In the rows, zero is written as 128.
Named moves, each a turn or a mirror, and the order they were made in; the first pair answered
ruge:
[130 109 103 149 122 140 126 133 132 130 107 125 124 145 145 115 127 134
 142 108 107  97 120 127 108 120 154 114 138 127 130 118 137 115 127 124
 128 140 138 122 151 122 134 140 122] -> [132 114 103 153 127 145 130 133 134 134 112 127 120 140 138 116 127 130
 140 118 110  97 117 124 111 125 150 114 134 125 133 130 142 111 132 123
 126 136 137 124 148 117 129 140 120]
[141 129 114 141 113 112 109 129 106 118 135 126 106 133 162 124 149 143
 111 117 103 128 143 123 152 132 129 129 148 145 112 158 139 116 126 132
 132 134 129 120 148 152 133 148 144] -> [138 115 121 145 113 104 117 128 104 133 135 131  94 130 164 115 137 128
 117 130 100 135 137 125 153 127 132 130 153 150 118 153 146 105 123 127
 128 134 139 125 144 154 123 150 142]
[ 99 103 132 122 114  82 153 108 142 129 127 142  77 153 118 114  94 125
 147 113  94 163 117 127 162 109 156 139 155 145 155 121 143 111 116  93
 106 158 148 100 119  69  85 134 142] -> [115 157 104 111 103 148 127 129 129  69 126 143 110 154 127 130 134 157
 121  37 115 129 143 142 166 131 133 131 121 141 127 163 125 151 134 123
 134 134 107 107 129  62 144 164 145]
Biber:
[109  91 104 149 131 128 128 142 131 133 111 140 114 143 133 113 133 133
 146 127 109  98 110 108 115 126 163 113 126 130 136 116 151 118 103 102
 115 128 126 123 146 114 126  93 121] -> [138 114 114 143 126 144 122 157 132 102 123 134 137 133 127 123 160 161
 126 104 130  96 127 124 123 132 159 103 104 121 128 162 126 137 108 130
 128  93 123 140 131 134 149 109 144]
[150 106 156 110 134 121 177 175 118 109 117 123 117 108 100 145 105 143
 114 138 132 139  98 122 124 166 171 118 133  97 124 140 115  91 137 107
 120  89 188 135  90 155 120 106 145] -> [147 112 154  97 148 106 171 160 118 116 121 126 103 107  95 144  96 134
 121 145 129 138 101 120 136 158 161 115 141  91 142 123 121  89 132 113
 109  93 180 135  84 144 106 103 144]
[120 158 142 130 128 107 144  82 117 163 133 136 123 132 124 113  89  97
 136 170 110 149 107 138 127 100 107 160 136 139 129 112 154 139 127 126
 111 161 121 118 122 139 102 133  96] -> [141 143 156 137 102 123 136 109 113 156 125 121 138 142 125 103 131 120
 133 143 101 130 105 158 102 136 136 155 122 168 112 178 136 132 145 132
 153 138 123 103 132 182 135 145  94]
lomuz:
[152 138 111 132 112 160 119 117 129 102 119 132 120 143 150 131 115 113
 115 134 134 149 125 140 124 137 113 115 108 130 108 139 128 162 119 137
 130 138 118 119 131 108 119 126 114] -> [151 139 114 134 106 160 113 116 132 111 127 135 125 142 149 142 117 110
 115 136 131 146 131 139 120 134 109 121 110 129 116 140 128 159 120 137
 124 136 115 118 135 112 116 120 105]
[102 139 113 130 128 141 124 121 114 164 121 135 126 134 134 129 139 104
 140 139  99 115 126 136 101 121 112 142 128 144 115 116 157 122 129 113
 141 163 123 109 148 136 126 129 104] -> [114 124 106 136 119 153 134 138 122 133 112 119 129 142 139 113 149 131
 132 103 100  94 123 123  99 136 142 132 124 150 105 139 140 122 132 116
 152 136 125 109 165 127 142 131 107]
[155 100 154 155 134 120 133 159 147 156 123 134 140 133 102 130 122 140
 131 118 161 115 127 143 106 148 146 134 157 128 118 178  84 107 126 136
 153  87 172 130 134 163 130 125 163] -> [161 108 151 149 152 116 138 152 157 135 128 142 142 118 104 136 108 143
 131 115 171 127 132 136 124 137 130 124 152 101 121 159  81 120 117 143
 134  75 178 149 118 145 127 122 172]
fabob:
[112  95 112 126 106 120 138 103 118 167  83 118 119 147 136 105 145 103
 147 111 106 113 131 135 100 121 132 147 149 139 135 128  91 143 107  99
 140 124 109 106 146 132 119 134 107] -> [108 101 111 125 104 115 137  99 123 165  85 119 114 148 135 103 135  97
 146 109 106 109 133 137  99 121 127 141 150 140 140 120  80 142 105 105
 144 125 111 110 143 135 125 132 107]
[114 152  92  99 135 198 134  94 118  83 125 145 124 117 153 161 123 145
 126  44 129 122 114 157 111 155 108  97  77  41 127 155 153 162 119 130
 151 109 107 150 137 147 133 127 100] -> [112 126  82 103 145 180 139  94 126  71 115 135 116 112 148 154 109 151
 127  45 143 126 111 140 117 153 123  86  88  17 143 142 155 155 105 127
 129  94 125 158 133 134 124 111 113]
[117 110 138 158 129 166  99 164 135 135 127 136 154 165 132 150 171 132
 128  85 160 116 122 153 149 143 141 113 125 142 132 166 133 121 158 133
 166 116 111 113 153  84 144 163 184] -> [115 107 130 158 135 168 101 159 138 121 123 138 148 169 136 152 169 129
 125  77 163 113 132 146 156 136 140 101 126 136 126 153 140 117 155 134
 156 118 108 117 152  74 149 158 176]
rumud:
[169 158 117  93 103 164 120 125 127 106 131 129 150 121 157 147 140 141
 107 121 156 123 144 149 134 108  72 137 117 117 128  85 143 183 150 152
 126 148 101 133 112 122 172 149 111] -> [195  93 165 108  81 129 131 137 127 129 138  97 144 129 142 127 168 159
 106 152 144 131 127 162 105 135 135 141 120 144 131 145 129 132 143 144
 150 129 138 127 107 192 152 144 130]
[127 108 122 146 143 100 160 137 135 137 119 122 107 111 146 130 132 142
 143 132 132  96 140  88 124 128 150 115 111  88 148 122 124 136 121 143
 100 110 179 146 108 115 117 100 174] -> [122 137 101 141 140 126 141 141 128 115 110 126 112 116 154 141 138 143
 141  97 132  78 146  90 123 131 136 112  99  89 137 122 128 159 124 145
 118 125 154 140 124  95 147 111 154]
[153 157 126 125 135 117 103 165 106  99  77 106 138 144 150 156 103 170
 123  82 149 140 113 143 178 110 131 133 122 127  98 118  83 136 108 155
  80  83 150 128 109 110 131 112 152] -> [164 139 139 128 124 112 100 177 111 112  78 101 136 145 141 142 115 178
 123  85 143 134 112 146 171 120 150 136 124 135  92 134  79 118 114 147
  94  77 163 123 110 136 128 108 151]
[162 112 162 125 125 116 127 146 135 132 141 115 141 130 119 139 146 142
 120 143 138 129 119 158 118 153 147 129 124 147 120 183 103 118 134 156
 164 105 141 133 110 176 123 133 143] -> [140 159 145  99 160 111 123 117 138 138 146 138 132 119 117 153  97 115
 120 150 153 152 138 134 155 116  96 127 130 115 139 101 118 148 120 159
 113 121 119 145  91 118 111 125 144]

(two moves a pair)
[141 106 151 178 115  91 120 116 117 166 126  96 103 137 142 130 146 101
 118 112  86 140 131 113 146 155 118  94 140 143 144 183 131 111 111 153
 183 136 158 119 136 211 101 143 130] -> [156 126 137 168 125 105 117 127 120 122 124  89 127 140 140 134 159 131
 105  65  99 126 145 107 165 155 110  80 124 113 130 198 113 139 109 176
 167 104 150 135 129 185 122 144 152] -> ruge lomuz
[ 90  72 133 150 121 107 131 110 143 142 119 144 101 139 140 116 116 123
 137 152 114 122 129 158 129 105 116 117 121 134 136 103 167 111 138 118
 135 174 126  94 123 114 103 114 114] -> [123  93 156 122 128 100 133 104 157 128 135 145 122 115 126 139 116 129
 115 156 140 145 146 164 159 100  98 112 110 115 140 110 147 135 141 154
 118 151 125 121  83 119  92 117 145] -> Biber rumud
[103 110  85 121 104 112 120 138 149 129 107 149 105 117 144 120 139 131
 134 111 106 109  76 115 112 159 137 113 130 117 100 104 148 152 117 117
 123 158  72 142 166 111 120 109 106] -> [115  85 114 122 109  77 136 132 157 151 115 139  99 112 133 112 134 122
 140 148 103 128  77 117 115 163 145 114 136 112 112 111 142 138 110 111
 110 152 102 151 142 128  84  96 119] -> Biber ruge
[108 136 182 148 165 164 101 102  97 186 114 136 124 111 130 151 107  88
 159 174 123 162 124 126 111 113 148 172 117 170 149  91 166 106 148  79
 113 187 103 136 115 134 120 175 120] -> [158 153 184 128 167 195  94 135 107 116 121 124 168  99 118 166 147 142
 133 105 155 150 154 140 132 142 145 148  76 143 130 173 115 148 153 129
 126 124  88 170  88 142 165 193 159] -> lomuz Biber
[122 175 170 124 150 128 115 143 118 120 182 139 109  88 112 149 121 142
 105 145 133 148 138 119 168 107 111 117  86 117 150  98 157 174 107 139
  89 151 140 148 111 121  97 127 107] -> [104 168 138 147 113 167 107 161  98 110 163 130 113 118 127 133 154 163
 112 107  95 106 120 130 129 134 141 123  86 148 117 137 159 162 121 124
 144 158 131 115 165 136 145 148  77] -> Biber ruge
[115 142 154 127 121 130 105 111 107 174 147 144 133 121 126 131 123 103
 130 178 122 138 124 141 112 128 111 160 128 171 133 132 148 117 147 114
 164 178 120  97 134 163 122 144  98] -> [130 141 130 128 110 165 103 137 106 115 131 126 155 131 130 121 155 143
 114 104 122 109 138 139 103 147 132 137 108 154 112 177 120 138 148 129
 179 137 113 110 148 153 177 157 104] -> ruge lomuz
[104 126  61 140 145 151 142 142 110  77 120 140 113 143 173  85 149 145
 101  68 112 100 131 103 120 132 134 139 137  84 109  89 146 137 112  99
 113 103  90 114 162  98 135 124 134] -> [126  99  95 147 125 146 149 153 111  82 122 117 125 147 162  77 174 161
 100  78 114 103 128 124 104 151 163 145 130 103 102 146 120 114 114  96
 142  78 108 116 155 153 139 127 142] -> ruge Biber
[153 158 132 105 156 137 118 151 150 119 151 104 107 125 108 112  97 133
 129 110 142 118 175 148 116 127  91 117 105 100 154 110 129 142 151 152
 116 102 138  94 122 156 170 141 152] -> [125 148 133 115 149 128 112 141 149 152 144 115  87 132 111 106  90 106
 145 150 120 126 165 151  98 122 103 136 116 124 158  94 153 115 147 113
 127 145 142  72 143 161 153 140 123] -> lomuz Biber
[140  90 153 148 109 116 135 129 113 152 132 115 120 137 116 107 150 138
 128 143 117 127 117 139 118 147 159 126 132 151 121 157 112  97 123 117
 162 121 142 113 128 170 117 121 131] -> [127 139 107 140 113 163 109 131 101 120 117 131 132 144 133 120 148 151
 123  94 116  95 130 131 119 148 130 129 113 150 104 151 125 129 142 121
 167 132 105 110 154 139 160 133 111] -> rumud rumud
[110 138 132  89  99 109  87 129  88 146 133 123 136 130 133 133 142 124
 137 135 115 142 147 153 135 124 121 138  80 157 128 114 156 103 143 132
 153 168 119 115 135  99 121 131 125] -> [128 123 159  84 102  96  94 137  97 144 142 112 134 128 122 129 150 130
 131 146 117 153 151 151 141 128 126 141  74 155 132 129 151  96 140 139
 151 148 136 125 115 121 107 127 138] -> Biber rumud
[107 126 122 143 150 102 118 107 114 162 125 150 113 134 130 133 107 104
 125 160 116 143 126 116 135 109 113 134 148 128 145  97 148 126 119 112
 103 160 141 130 127 122 111 116 124] -> [107 162  99 139 141 145 103 107 100 129 119 151 128 141 146 141 121 123
 119 117 121 120 132 114 130 117  97 133 128 128 124 106 145 144 127 118
 119 158 108 124 139 103 150 130 110] -> ruge Biber
[107 162 120 138 105 175  97 130 101 157 130 127 120 124 142 152 103 123
 136 166 144 145 137 141 126 146 101 119 123 125 144 122 140 135 160 118
 139 165 112  94 138  98 126 153 109] -> [141 150 153 129 105 174 105 139 113 149 146 111 137 109 122 157 120 141
 118 168 163 162 148 159 135 151  99 110 113 114 142 167 113 142 154 153
 144 129 124 115 102 122 128 148 145] -> rumud Biber
